In the rows, zero is written as 128.
Rotation paths and how fast each direction turns (degrees per step):
Each turn is a multiple of 5 degrees from 10 to 175, or 0.
Each row of a path follows its step; steps can be skipped.
Rotation 1:
step 1: [124 128 131 132 126 126 136 139 120 132 133 129 123 124 120 124 132 132
 123 132 136 115 126 125 138 129 123 117 122 132 124 118 130 126 125 123
 126 128 126 123 140 131 120 131 124 124 126 130 121 125 133 128 136 129
 133 138 133 130 134 125 124]
step 2: [122 125 132 119 133 118 133 125 124 126 134 132 137 126 143 123 131 126
 130 124 139 134 134 132 128 137 130 124 126 129 125 134 135 124 126 127
 123 133 118 120 132 128 129 130 116 132 127 124 129 133 132 137 134 128
 125 127 125 123 132 137 120]
step 3: [128 133 128 134 135 132 122 118 127 136 138 124 125 123 134 114 139 127
 136 128 123 129 130 125 124 128 122 137 132 132 126 137 125 130 129 134
 116 129 131 126 139 133 132 130 129 138 128 128 127 126 128 131 127 132
 133 135 133 133 122 121 130]
step 4: [134 127 136 127 126 137 121 131 136 118 133 126 134 130 132 140 132 125
 128 133 128 131 130 118 120 137 131 140 122 127 125 134 136 125 134 134
 124 122 132 131 123 123 128 131 127 126 134 129 128 119 126 133 137 133
 119 129 129 133 133 122 132]
step 5: [130 125 135 128 131 125 130 115 135 132 121 118 123 130 121 135 120 130
 132 136 126 127 137 120 132 121 126 121 125 138 129 133 128 135 131 128
 129 129 130 126 129 130 131 125 133 127 126 133 130 131 123 119 136 124
 117 135 133 115 129 123 136]
step 6: [137 130 129 130 119 135 128 135 125 133 120 129 126 135 128 132 123 132
 112 127 124 121 133 121 122 129 132 124 135 127 129 124 126 131 139 126
 124 133 120 127 130 134 123 137 131 129 129 127 133 138 127 127 130 138
 128 127 128 120 134 134 117]
step 9: [123 127 136 121 125 128 130 118 127 128 130 127 133 131 132 118 141 132
 129 132 123 140 130 123 122 132 125 122 124 119 123 133 120 134 124 125
 127 128 132 127 122 120 131 136 121 128 131 131 118 126 136 128 138 116
 130 128 124 131 128 128 125]
step 10: [133 131 140 129 129 130 131 125 126 132 129 127 132 132 128 127 128 119
 132 125 125 131 123 122 138 134 139 133 133 130 134 136 131 134 131 132
 129 123 129 114 136 126 118 129 131 129 132 124 126 121 129 120 138 130
 132 132 131 131 114 123 129]
step 12: [124 127 135 126 131 128 132 122 122 133 132 129 126 130 129 129 129 128
 131 128 128 114 130 130 120 136 123 122 127 139 131 124 143 127 140 115
 126 129 127 136 132 133 130 121 128 127 123 123 126 126 130 126 130 137
 122 137 132 118 129 131 131]
step 13: [128 138 130 137 122 132 134 128 126 128 129 130 121 125 131 126 124 130
 117 125 141 133 141 132 125 126 125 130 136 130 124 135 132 131 126 123
 117 123 127 129 130 129 130 128 122 136 127 134 132 140 131 143 131 133
 122 130 130 128 136 125 128]
step 14: [129 123 125 133 125 121 126 119 137 135 134 134 137 127 123 124 134 125
 123 128 129 124 137 119 131 124 121 138 122 119 129 131 119 121 133 125
 121 129 122 130 131 123 132 129 129 134 129 127 130 117 124 131 126 129
 116 131 129 128 126 124 116]
[127 128 127 130 127 128 127 130 127 127 127 130 128 129 129 129 128 129
 128 127 127 125 130 126 130 130 128 125 130 127 126 131 129 129 128 127
 130 128 128 129 129 128 128 127 128 128 130 128 128 128 129 127 124 127
 127 130 128 125 130 127 129]
60
[129 130 128 127 127 126 129 129 127 129 125 128 127 130 128 127 128 128
 128 128 127 125 129 128 129 126 128 129 129 127 127 126 127 128 127 128
 128 130 129 128 125 127 128 128 131 129 126 131 128 127 126 130 128 127
 126 127 124 128 127 127 125]
45
[127 128 126 126 127 128 127 128 126 128 127 128 131 125 129 127 131 129
 129 128 129 129 129 128 129 128 127 129 129 131 126 128 126 126 127 128
 126 129 127 125 128 126 127 130 129 127 129 126 128 127 130 128 128 126
 129 130 125 129 127 127 128]
55
Rotation 2:
step 0: [126 127 136 134 127 128 123 120 130 130 121 129 130 135 130 135 127 135
 133 123 127 118 135 132 133 134 127 125 131 137 113 128 117 136 122 131
 135 130 129 129 131 138 129 122 135 130 122 125 137 119 128 128 140 120
 130 125 130 121 118 128 134]
step 2: [118 126 126 126 131 122 133 126 123 118 130 121 124 121 129 137 124 117
 133 126 127 130 134 133 130 125 128 119 118 129 134 125 136 124 123 130
 128 123 116 122 127 123 134 136 131 125 123 125 133 128 133 127 143 130
 122 127 137 125 134 117 131]
step 4: [129 136 119 137 124 123 132 134 133 130 136 136 129 130 125 123 115 125
 121 125 135 122 126 130 134 132 128 126 123 122 124 129 127 123 128 121
 139 122 136 127 128 133 121 129 118 126 118 117 132 118 126 133 128 129
 129 131 134 121 131 127 116]
step 5: [119 123 124 122 126 122 126 124 122 120 123 119 132 129 130 129 125 128
 132 134 122 125 120 127 138 128 131 126 128 127 127 129 137 130 133 142
 126 138 125 130 126 138 129 121 128 121 122 127 144 119 119 135 132 127
 138 135 130 129 131 130 125]
step 7: [122 131 129 126 127 128 125 118 138 123 123 139 130 131 120 121 130 131
 127 119 127 128 128 137 132 130 129 125 120 125 138 130 135 126 126 132
 127 122 118 123 132 130 118 134 123 124 128 131 129 128 127 128 126 128
 120 118 130 110 140 127 127]
step 8: [131 133 133 135 124 132 129 118 130 125 127 130 133 126 133 118 130 140
 130 130 119 120 115 127 125 124 117 120 129 127 115 131 126 125 118 130
 121 132 126 121 121 133 120 123 136 129 125 124 129 126 126 129 125 132
 136 122 135 134 128 127 126]
step 9: [127 134 124 134 131 120 128 132 132 126 134 130 134 125 113 124 120 129
 128 123 123 122 139 120 118 131 125 134 119 125 130 131 128 129 130 138
 129 138 135 123 129 134 129 125 131 137 123 140 125 124 138 136 131 127
 136 134 130 125 126 124 121]
step 10: [119 129 130 122 128 120 129 120 122 118 122 124 137 129 124 127 118 120
 124 122 130 130 129 134 140 134 118 130 123 140 133 130 124 135 126 131
 117 132 123 128 127 126 122 127 127 118 132 134 123 132 125 129 138 132
 131 123 123 130 122 127 133]
step 11: [133 131 128 128 119 127 136 125 140 129 120 124 128 135 131 133 131 135
 133 115 136 126 133 127 132 129 127 127 126 126 125 135 123 129 119 127
 133 131 133 122 121 131 139 121 134 119 126 124 123 141 134 126 128 124
 128 115 132 132 133 120 132]
step 13: [128 122 128 137 127 120 128 117 121 125 127 127 127 123 130 132 123 122
 124 132 126 120 124 125 135 123 128 116 133 134 133 133 118 124 127 132
 127 134 123 121 129 128 127 126 125 125 125 127 127 125 133 125 122 129
 134 142 138 137 122 111 128]
step 14: [137 124 125 123 126 117 137 127 128 130 121 129 130 136 119 131 126 135
 110 129 129 134 136 122 130 136 119 128 121 123 126 124 135 130 130 132
 130 127 131 131 124 122 142 129 135 122 124 131 129 124 126 131 125 121
 127 136 128 125 129 116 127]
[128 131 128 128 126 126 130 128 127 130 129 130 126 127 130 127 129 129
 128 126 125 128 127 128 125 127 130 130 129 128 128 128 127 126 126 128
 128 129 125 128 129 130 128 130 127 126 129 127 129 127 129 125 127 130
 127 127 128 127 128 126 127]
80
Rotation 3:
step 0: [124 124 124 139 117 122 128 121 132 137 124 139 128 138 126 130 134 127
 133 125 125 128 133 131 130 125 127 119 127 130 126 127 123 137 133 135
 135 121 130 123 130 130 126 132 128 135 123 126 128 133 122 123 137 129
 127 117 134 132 125 130 135]
step 2: [122 118 120 122 135 124 122 123 131 127 126 138 126 123 119 125 140 133
 133 130 126 127 128 129 135 122 123 124 127 133 130 132 123 127 124 127
 132 112 130 130 120 124 125 129 125 133 120 126 130 127 127 124 124 128
 125 140 129 136 125 129 136]
step 3: [126 129 127 119 124 126 136 129 136 132 130 140 137 130 125 138 128 142
 130 127 128 135 133 134 128 123 123 121 132 127 123 133 122 130 130 130
 137 125 131 127 122 132 131 133 133 132 123 121 122 136 131 124 129 128
 140 126 129 138 125 134 124]
step 4: [126 130 128 128 124 122 134 129 131 133 127 134 135 119 130 126 134 125
 139 118 129 128 138 135 138 137 122 124 133 131 135 129 128 123 134 124
 129 124 125 131 123 127 126 132 129 138 126 125 118 118 129 120 125 135
 129 131 138 129 128 122 126]
step 6: [128 124 129 128 124 125 139 133 129 128 133 130 130 131 121 143 137 135
 131 128 133 131 137 132 127 130 132 131 129 131 138 132 124 127 131 127
 132 116 127 133 138 116 129 132 132 131 120 127 122 128 125 135 126 126
 139 128 130 133 131 128 134]
step 7: [123 120 127 134 118 124 133 123 132 124 128 134 131 117 132 126 129 122
 133 129 127 123 138 138 123 124 127 123 132 127 131 123 124 137 137 128
 126 123 132 131 120 125 131 132 132 139 119 130 123 128 120 129 124 120
 129 134 123 131 121 124 125]
step 9: [133 124 125 129 130 122 137 115 125 133 128 134 128 127 119 131 135 127
 126 122 128 137 137 135 129 135 133 133 126 125 126 124 128 139 128 124
 126 121 131 135 127 132 130 128 128 128 123 128 118 123 122 122 130 127
 133 135 133 132 126 136 142]
step 10: [130 123 125 133 128 119 131 124 135 127 125 133 134 128 124 130 132 131
 128 128 120 126 122 133 124 121 120 121 129 126 132 128 117 127 123 125
 125 118 116 131 126 128 124 131 136 130 125 124 119 125 128 127 126 128
 134 141 124 130 113 127 129]
step 12: [126 123 123 130 115 130 129 127 130 131 123 140 136 131 125 129 134 123
 129 117 122 139 131 133 134 125 127 136 140 122 123 122 127 126 129 130
 125 123 130 127 128 126 120 134 135 133 129 123 119 121 128 127 128 127
 129 127 138 137 126 127 127]
step 13: [124 129 127 137 128 123 128 134 122 125 119 132 136 130 125 131 137 123
 126 125 123 128 130 128 129 135 128 131 126 127 140 135 116 121 131 125
 130 118 124 124 124 130 133 127 128 137 126 135 115 134 132 125 121 123
 131 132 128 139 123 129 132]
step 14: [126 113 130 126 125 131 137 126 125 130 125 131 130 122 120 132 134 132
 126 127 126 133 136 132 128 122 131 123 124 132 138 138 128 126 130 129
 124 124 132 126 121 122 123 133 134 129 127 124 130 131 120 136 114 128
 129 131 135 138 126 139 129]
[128 126 128 126 126 129 128 128 129 130 131 127 128 127 125 130 128 129
 128 127 128 129 129 127 128 127 129 130 128 127 128 124 127 129 128 128
 128 126 129 128 131 131 129 127 127 129 129 129 129 128 130 129 130 129
 130 124 128 130 126 127 130]
120
Rotation 4:
step 0: [121 137 131 128 127 128 121 116 138 120 130 125 130 129 127 126 133 120
 126 130 135 131 121 132 129 127 132 128 124 126 121 119 129 130 119 128
 131 128 128 121 128 122 125 128 131 128 119 130 133 130 128 123 125 137
 127 130 126 124 132 138 123]
step 1: [124 117 124 132 126 131 130 123 124 127 133 126 135 125 119 125 135 125
 123 130 133 129 121 129 130 120 137 127 124 131 127 122 122 129 130 123
 131 118 132 123 132 131 126 124 132 122 127 128 125 135 123 137 117 132
 130 122 122 130 127 123 128]
step 2: [120 129 128 131 122 130 126 130 125 134 123 123 127 118 127 128 135 130
 127 130 133 129 123 126 129 131 135 130 120 130 130 135 136 128 140 117
 134 125 128 122 129 127 123 131 133 129 140 134 132 131 124 127 136 133
 121 129 127 130 126 130 128]
step 3: [121 121 129 136 135 124 131 128 127 125 122 135 139 122 132 129 126 124
 126 125 132 129 124 131 131 126 123 136 126 121 133 130 126 119 131 121
 130 135 131 120 135 126 125 126 127 123 134 124 125 126 137 128 127 131
 122 135 131 128 129 138 136]
step 6: [133 128 125 129 125 122 128 127 139 138 130 127 130 129 118 126 136 128
 119 137 131 124 116 129 128 127 132 140 137 127 128 131 127 129 133 123
 125 124 127 124 125 127 125 133 130 120 126 128 126 128 123 125 137 132
 119 124 128 125 129 136 126]
step 7: [125 125 127 130 131 128 142 142 128 130 132 131 128 134 126 127 126 126
 121 124 120 133 125 139 133 129 134 134 127 120 130 126 128 124 130 116
 129 125 130 122 131 131 128 130 120 128 131 137 130 132 126 131 122 132
 123 124 130 127 126 135 128]
step 8: [133 129 124 126 133 127 125 126 123 132 127 127 126 137 131 123 128 130
 127 130 137 137 132 126 126 130 132 128 119 124 134 129 127 126 123 118
 133 128 123 120 134 124 123 134 121 138 126 128 133 122 121 130 129 131
 118 137 126 120 134 132 134]
step 9: [122 128 127 133 125 122 128 121 129 120 127 132 137 129 132 116 124 129
 126 132 126 136 128 129 133 124 129 124 122 133 130 126 120 130 128 135
 120 122 130 121 127 118 125 132 125 127 128 131 116 125 121 128 125 130
 122 133 135 129 134 134 126]
step 10: [128 128 127 137 128 124 127 126 135 127 132 124 126 126 125 123 127 125
 130 133 123 125 116 130 126 122 129 125 124 125 128 117 128 122 134 124
 132 112 118 123 117 125 125 132 126 128 131 123 132 127 125 127 130 133
 126 123 126 127 137 122 128]
step 12: [120 125 116 124 134 126 128 124 128 119 128 127 136 132 130 124 138 128
 128 129 132 133 126 121 124 124 131 142 129 124 133 130 127 124 132 127
 132 130 127 129 126 134 129 133 129 134 137 132 132 124 124 132 123 129
 118 126 126 117 127 131 127]
step 14: [125 126 123 135 124 124 126 124 137 127 128 135 128 128 125 127 133 127
 124 125 132 130 122 124 124 123 123 121 123 119 124 126 125 122 129 127
 138 130 121 130 129 126 113 131 128 125 120 131 126 125 120 121 132 136
 132 131 131 126 129 128 137]
[129 129 129 128 128 128 127 127 129 124 129 128 130 128 125 129 128 128
 127 128 129 126 128 127 128 127 127 132 129 130 127 129 126 126 130 129
 127 129 130 128 129 126 128 129 126 126 127 129 126 127 129 128 126 128
 126 128 128 127 128 128 127]
125
[127 129 128 131 129 128 127 127 129 128 128 130 129 130 129 129 128 128
 130 131 131 129 129 128 126 126 126 125 128 128 129 126 126 129 125 128
 129 128 128 130 129 126 129 127 128 127 127 130 127 128 127 126 127 128
 129 129 128 129 130 128 125]
80
Rotation 5:
step 1: [122 127 119 122 134 134 132 124 123 120 118 135 139 131 132 130 131 131
 122 131 129 129 133 126 127 131 136 131 120 133 118 122 135 117 122 128
 126 128 127 127 130 130 133 125 126 134 126 130 139 138 126 131 121 129
 118 126 126 129 119 132 121]
step 2: [125 116 130 126 124 126 136 124 128 126 131 126 130 126 139 131 124 126
 123 130 126 126 124 125 126 141 133 125 122 126 130 129 133 128 130 127
 118 119 126 122 130 125 131 120 126 117 130 135 125 128 129 149 127 133
 136 128 123 122 128 122 122]
step 4: [123 134 134 140 133 132 130 129 136 121 127 116 137 123 124 139 128 125
 128 126 125 130 135 134 134 122 125 129 124 131 127 129 136 127 137 139
 120 136 126 128 136 137 131 128 130 128 118 127 127 127 129 122 136 131
 123 133 122 125 126 133 130]
step 5: [132 131 133 126 131 127 132 122 134 125 140 118 128 124 127 125 130 133
 128 139 124 133 128 126 133 127 133 140 126 122 143 124 117 129 132 124
 123 129 126 117 135 128 131 131 122 132 130 124 138 122 132 134 129 124
 129 136 129 134 127 133 129]
step 6: [137 120 130 129 125 132 126 130 127 119 131 126 125 130 121 125 133 125
 129 125 125 133 127 127 128 117 124 124 130 125 130 127 131 127 118 130
 136 127 127 136 125 121 133 124 126 137 130 122 144 131 132 138 121 119
 127 130 126 126 138 138 117]
step 8: [126 125 134 126 125 131 125 129 127 134 133 121 128 124 132 116 126 129
 137 123 132 125 130 125 121 141 138 136 137 130 120 127 125 123 126 124
 134 136 124 127 129 136 131 131 123 118 131 134 126 125 137 128 139 124
 126 117 125 133 128 134 124]
step 9: [130 126 122 135 128 133 129 134 138 126 124 136 134 129 124 118 136 133
 140 140 122 127 125 127 117 129 127 127 125 130 116 127 128 127 121 127
 122 134 135 130 126 128 129 123 124 125 116 133 131 131 121 126 137 129
 127 134 125 127 120 130 119]
step 10: [133 128 125 122 133 137 136 131 135 121 135 129 131 127 130 126 119 139
 126 131 124 126 132 128 134 138 122 123 128 123 127 128 132 130 133 128
 119 122 137 115 129 122 124 133 135 128 126 126 124 136 125 135 131 123
 114 125 126 122 127 122 121]
step 11: [128 122 132 123 132 132 131 129 125 125 126 123 136 139 121 127 138 128
 119 122 135 128 130 132 137 126 145 132 133 124 126 127 130 129 128 128
 125 119 125 126 121 134 125 136 128 128 117 124 130 127 133 141 124 126
 127 124 132 130 123 122 121]
step 12: [122 123 123 137 129 127 134 120 132 129 116 123 133 129 137 132 132 124
 122 132 123 132 134 130 126 125 130 126 132 135 129 130 140 123 127 126
 115 133 126 133 129 128 136 124 126 130 123 130 120 131 138 136 114 127
 130 132 127 136 127 136 128]
step 13: [126 125 127 124 132 121 134 125 131 125 127 116 134 122 128 128 119 132
 125 123 125 135 123 124 122 136 130 135 110 132 131 140 123 117 138 129
 129 134 124 128 135 124 126 125 120 123 131 127 130 128 132 131 121 131
 127 131 125 119 130 129 124]
[129 130 128 128 127 129 130 129 130 127 127 131 129 129 130 130 126 127
 127 128 126 128 129 128 129 126 129 127 130 130 126 128 129 126 126 128
 127 129 130 131 132 129 128 127 127 129 128 127 128 128 126 126 127 127
 128 130 127 127 130 127 128]
130
